First come named turns, each shown by rows before and after it. For each pair of rows after them, which turns, in which order, take the first row to the second? The first pair is done for you.
ger (before -> after):
[ 12  -7 -12 -21   1  33   2 -13 -13   3  10  36  -6] -> [-13 -26  10 -15 -25  33 -11 -14  -4   4  18   8 -11]
[16 -5 -1 -4 -3 31 -3 18 -5 11 11  9 -8] -> [12 -9  3 -5 -7 33 -6 18 -4 11 12  4 -8]
[ 12  11   8  25  -2 -18  19   9   6   6  -7  -3   4] -> [ 22  15   9   7  12 -15  10  -7   1   7 -11  22   8]
Dapid (before -> after):
[  2  16   6  22  14 -13  13  10  21  -3 -24 -18   9] -> [ -7 -10  23  -5  -8  41 -11   3  -3  -5  -2 -19  -6]
[-20 -18  13   3  -5   0 -15  -3  15   0   3  -7  -8] -> [ -2  -5   0 -13  14   5 -14 -13   5   2  -3  19  -4]
[-12  -5  17  -8  -7  -5  -9 -11   5   1  -6   5  12] -> [ -7  -2  13 -12   0 -10  -5 -10   4   2 -10   8  13]
[  2   3   6 -11  -6  22  -6  16 -13   2   0 -14 -16] -> [ 16  19  -7 -12  17   0  10  15  -9   3 -14   5  -7]
lele (before -> after):
[ 11   5 -11 -15  20   2  10 -12   0   7 -21  20   1] -> [ -5 -12   7 -24   2  11 -11 -23   2  10 -15  11   2]
[  0  15  -8   9   9 -23  15   2   7  -4 -14   4   6] -> [  8  13  -9 -13  11  10   8  -6 -13  -6  -3  22   1]
[  2  -8  10  -8 -13  19 -18  -1 -12   3   0   0  -3] -> [  0  -3  16  12 -16 -11 -13   7   8   8  -9 -18  -1]
vupi (before -> after):
[ -9 -11  18   2 -19  14  -7   4  -4   5  11  -5  -6] -> [  6   3   6 -12   8   3  -2 -10  -5   8  -1  27   5]
[-16   1   3   6  -4 -25  -6  -4  16  -3 -11  -5   3] -> [ -7  10  -4   7   3 -29  -1  -1  14  -2 -12  -2   2]
[ 20   7  -3  18  -3 -25  -3  12  25  -7  -9 -19  16] -> [  5  -5  13   8 -14 -20 -20   1  28  -5  -8 -24  18]

Between the rows of a pair lie 2 to 3 turns.
[-23  -7  16 -18   4 -18 -38 -40  18   6  -7  -3   1] -> [-13 -13   8 -21  -6  30 -37 -32 -11   1  18  -9 -21] => vupi, lele, ger
[ 14 -11 -34  13  -1  18   4  10 -17  -5  23  -1  -4] -> [ 19  -2 -38   1  17   0   0  -3 -10   1   7  23  13] => lele, Dapid
[-24 -19  13  -6 -11   4 -27  -3   9   4 -19   5   5] -> [-19 -17  11 -14  -5   9 -28  -6   4   4 -18  15   5] => Dapid, Dapid, Dapid
[-11  -6  21 -19 -17  16  -8 -18   0  11  10  12   6] -> [ -2   5   6  25 -19  -6  22  17  13   6   9 -22  -4] => vupi, Dapid
[ -1  25 -27  23   9 -14  24  25  17  -9  -5  -2  10] -> [ 12  25 -34  -8  17  21  11   8  -7  -7   3  28  10] => Dapid, Dapid
[-10   8  14  20 -13 -41  18  -9  42  16 -20 -21   8] -> [  4 -10  16 -32 -21  50  -8 -29 -11  10  10  12 -11] => ger, vupi, Dapid
[-18 -11  27   8 -19  -5  10  24  16  -7  -7  -2   4] -> [-17  -5  26  -8  -9 -14   7  11  21  -2 -17  15  17] => vupi, ger
[-13 -22   2  18 -19  17   5  22 -16  -4  19 -26 -25] -> [ 16  -5 -21  -2  10  36  12   9 -32  -3  15  16 -19] => lele, Dapid
[-14  -9  29  15 -15 -35 -16 -15  17  -8 -22   2   8] -> [  3 -18  19 -11 -18  33 -20 -16 -23 -17   5  22 -13] => vupi, vupi, Dapid
